Here are some points:
c(0.711, -1.473, -1.166, -0.501, 1.242, -0.304, 1.102, -1.747, -1.206, -0.434, 0.211, 0.458,
  -0.885, 0.138, 0.836, -0.280, 1.103, -0.185, 1.208, 0.613, -0.037, 0.867, -1.080, -0.186)
c(1.138, 1.667, -0.639, 1.192, -1.208, -0.362, 1.288, 1.997, 1.418, 2.065, -0.749, 1.161,
  -0.435, 0.191, -0.747, 1.036, 0.636, 1.492, -0.282, -0.827, -0.241, 0.094, 1.357, 0.591)
c(1.670, 1.195, -0.922, 2.255, 1.316, 0.618, -1.881, -2.295, -0.748, 1.135, 0.966, 1.700,
  -0.926, -1.121, -0.070, -0.146, 1.747, 0.440, -2.393, 0.608, 0.008, -0.069, -2.579, -0.026)
c(-1.807, -1.090, -0.824, -0.081, -0.737, 0.581, 0.365, 0.705, 1.380, 1.031, -0.257, -0.334,
  -1.525, -1.090, 1.513, -0.447, -1.287, -0.388, -0.374, -0.427, -0.168, 0.716, 0.946, 0.526)
c(1.027, 0.862, -0.354, 1.674, -0.360, 1.006, 0.816, -1.226, -0.384, 0.761, 0.918, 0.349,
  0.427, 0.543, -0.767, 0.705, -0.290, -0.802, -1.128, 0.775, -1.551, -0.485, 0.109, -0.421)
c(-2.008, 0.175, -1.551, -1.064, -0.922, 0.564, 1.943, 1.084, 0.626, -0.558, 0.740, -1.283,
  0.558, 0.512, 1.231, 0.444, -0.864, 0.622, 0.612, -0.283, -1.143, 1.099, 0.719, 0.922)
c(1.205, 0.285, 1.159, 1.098, 0.748, -0.828, 1.031, -1.547, -1.527, -0.432, 1.709, 0.403,
  1.147, -0.515, 0.292, -1.584, 0.607, 0.352, -0.766, 0.021, -0.201, 0.035, -0.224, -0.528)
c(0.209, -0.298, 0.510, 0.127, -0.604, 1.805, 0.498, 1.361, 2.336, 0.278, -0.086, 0.395,
  -0.832, 0.887, 0.838, 1.240, -0.990, -1.081, -0.776, -0.292, 1.135, -0.374, 0.012, 0.039)
c(0.096, -2.079, -0.444, -1.074, 0.687, -0.271, -0.194, 0.324, -1.653, 0.456, -0.261, -0.854,
  -0.602, -0.607, -1.228, -0.616, 0.291, 0.344, 0.393, 0.725, 0.650, -0.858, 0.270, 0.812)
c(0.902, -0.144, -0.133, 0.010, 0.303, -1.672, 0.023, -1.107, -1.361, -1.200, 0.846, 0.403,
  1.410, 0.627, -1.603, -0.444, 0.050, 0.704, 0.234, 0.544, -1.246, 1.303, -0.177, -0.568)
c(0.891, -0.399, 1.117, -0.545, 1.288, 0.816, 0.135, -0.762, -0.369, -1.176, 2.014, 0.374,
  1.144, 0.077, -1.415, 0.779, 0.885, 0.870, 1.634, -0.114, -0.432, -0.427, 0.853, -0.516)
c(0.626, -0.354, 1.872, -0.977, 0.214, -0.628, 0.859, 1.560, -0.150, -1.026, -0.531, -0.101,
  0.078, 1.296, -0.188, -0.355, -0.901, -0.279, -0.483, 0.154, 0.274, -0.464, 1.518, 0.272)
c(-0.472, -0.295, -0.379, 0.600, 1.515, -0.994, 0.350, 0.752, 1.833, 0.391, -0.465, 0.309,
  -0.655, -0.119, 0.623, -0.861, -0.260, -1.599, 0.371, 0.152, 0.860, -0.760, -0.450, 0.520)
c(-2.516, -0.083, 0.691, -0.231, -1.414, 1.246, 0.431, 1.493, 0.453, -0.545, -1.187, -2.171,
  1.645, 1.104, 0.590, 1.177, -0.767, 1.379, 1.150, -0.574, -1.165, -0.723, 1.412, -0.198)
Then 14 other points, each followed by its number:
c(-2.826, -0.201, -0.268, -0.312, -1.238, 0.483, 1.110, 1.172, 2.264, 0.799, -0.678, -1.553,
  -1.188, -0.605, 2.179, -1.772, -1.508, -1.266, 0.647, -1.173, -0.556, -0.102, -0.374, -0.021) 0
c(-1.334, -0.058, -0.237, -0.498, -0.668, -1.239, -1.395, -0.176, -0.549, -0.388, -1.142, 0.907,
  -0.732, 0.222, 0.312, -0.874, -0.695, -0.124, -1.597, 0.746, 0.574, 1.344, 0.165, -1.482) 1
c(-0.917, 1.245, -1.660, 1.667, -0.918, 0.041, 0.305, 1.779, 1.678, 1.652, -1.835, 0.053,
  -0.372, -1.167, 0.978, 2.099, -0.644, 0.160, 0.476, -0.184, 2.289, 1.457, -0.854, 1.474) 2
c(-0.408, 1.345, -0.122, -1.505, -0.001, 0.412, -1.719, 2.290, -0.546, -0.862, -1.978, -0.600,
  0.039, 0.493, -0.229, 1.555, 0.876, -0.555, 1.608, 0.426, 1.855, 0.431, 0.045, 0.411) 3
c(1.453, 1.808, 1.079, 0.500, -0.081, -1.820, -0.685, 1.746, -0.059, 0.948, -0.583, 0.140,
  -1.049, 0.289, -2.978, -0.199, 0.359, 1.151, -1.484, -0.355, 0.198, 1.026, 0.604, 1.544) 4
c(-0.453, 0.210, 1.825, -0.384, -0.293, 0.044, 0.836, 0.706, 0.424, -1.513, 1.288, -1.339,
  -0.004, 1.007, -0.446, 0.201, -1.953, 1.059, 1.445, -1.386, -0.630, -0.894, 1.095, -1.199) 5
c(-0.901, -0.084, -0.581, -0.194, -1.080, 0.275, -0.020, 1.716, 1.108, 0.680, -0.845, -1.521,
  -1.520, -0.224, 0.938, 0.399, -2.366, 0.132, -0.034, -1.285, 0.031, 0.231, 1.232, 0.999) 6
c(0.288, -0.511, -0.464, -0.958, 0.011, 1.046, -1.419, -1.958, -0.700, 0.138, 1.183, 0.192,
  0.734, 0.281, 0.475, -1.492, 0.011, 0.968, -0.329, 0.443, -2.134, 1.118, -0.112, -1.741) 7
c(2.020, -1.069, -0.717, -1.501, 1.143, 0.701, 1.786, -0.428, -0.123, -0.411, -0.702, -0.310,
  -0.156, -0.308, 0.364, -0.329, 0.927, 0.663, 0.843, -0.885, -0.027, -0.428, 0.970, 0.323) 8
c(0.912, -0.067, 0.090, -0.485, 0.116, -0.386, -0.482, 0.472, -0.809, -0.070, -1.090, 0.562,
  1.168, 0.607, -1.099, 1.571, 1.021, 0.301, 1.288, -0.623, -0.163, 1.119, 0.704, -0.747) 9
c(0.257, -0.422, -1.214, 1.384, 0.141, -1.719, -0.096, -0.271, -0.533, 0.794, 0.413, 1.043,
  0.557, -0.738, -0.330, -0.572, 1.212, -0.405, -1.517, 1.356, 0.940, 1.791, -1.757, -0.297) 10
c(-0.924, -1.568, 0.091, -0.244, -0.469, 0.719, 0.804, 0.322, 0.936, -0.477, 0.024, 0.183,
  1.168, 1.236, 0.637, 0.184, -0.123, -0.466, -0.056, -0.580, -0.758, -0.294, -0.532, 0.796) 11
c(0.040, -0.550, 1.108, -1.096, -0.728, -1.437, -0.956, -1.363, -1.671, -1.071, 1.145, -0.969,
  1.149, 0.173, -0.625, -1.239, -0.732, 0.318, 0.156, 0.662, -1.570, 0.455, 0.269, -2.129) 12
c(0.424, 1.002, 0.756, -1.244, 0.252, 0.334, -0.944, 1.621, 0.302, 0.204, -0.783, 0.472,
  0.313, 0.246, 0.821, 1.148, 0.265, 0.398, 2.302, -1.472, 0.929, 0.178, 0.921, -0.012) 13
Which three of these numbered points are nearest to each point below, looking only along the 7 directions in which the first points spread most? Their numbers follow each, nearest first.
c(0.230, 0.800, 0.774, -0.753, -0.759, 0.065, -0.284, -0.587, 1.747, 0.731, -0.417, -0.050,
  0.345, -0.691, 1.319, 0.643, 0.022, 0.075, 0.358, -0.388, 0.599, -0.398, -0.547, -0.366) > 11 13 1
c(-0.111, 0.818, 1.347, 0.103, -0.315, -0.291, -1.381, 1.497, 0.882, -0.559, -1.161, -0.712,
  -1.283, 0.441, -1.435, 1.731, -0.515, -0.058, 0.813, -0.528, -1.002, -0.557, 0.241, 0.313) > 13 3 9
c(0.377, 1.371, 0.705, 1.803, -0.323, -1.872, -0.672, 0.539, 0.986, 1.914, -0.236, 0.967,
  0.669, -0.819, -2.719, 0.216, -0.578, -0.208, -0.999, -1.359, 0.626, 0.131, -0.490, 1.099) > 4 1 10
c(-1.443, -1.019, -1.577, 0.006, -2.107, -0.755, -1.229, -0.177, -1.340, -0.354, -0.345, 0.934,
  -1.456, -0.044, 0.132, -1.764, -1.162, -0.074, -1.360, 0.828, 2.369, 1.995, -0.212, 0.003) > 1 10 11
c(0.492, 1.193, -1.246, 1.434, 2.980, 0.891, -0.935, -1.958, -0.212, 0.137, 0.798, 2.821,
  -1.453, -2.651, 0.164, -1.843, 1.624, -1.439, -3.346, 0.725, 0.135, -0.281, -2.812, 0.432) > 10 1 7
c(-0.795, -1.048, -1.560, -0.895, -0.606, 0.576, -0.633, -1.281, 0.195, 0.323, 0.821, -0.132,
  -1.110, -0.880, 2.376, -1.072, -0.228, -0.604, 0.148, -0.024, -0.096, -0.496, -0.982, 0.742) > 1 11 7
c(-0.805, -2.333, 1.478, -2.261, -0.667, 0.073, -0.854, -2.086, -1.617, -1.904, 1.278, -1.116,
  0.260, 0.521, 0.191, -1.952, -0.579, -0.792, -0.272, 0.753, -0.254, 1.020, -0.036, -1.644) > 12 7 11
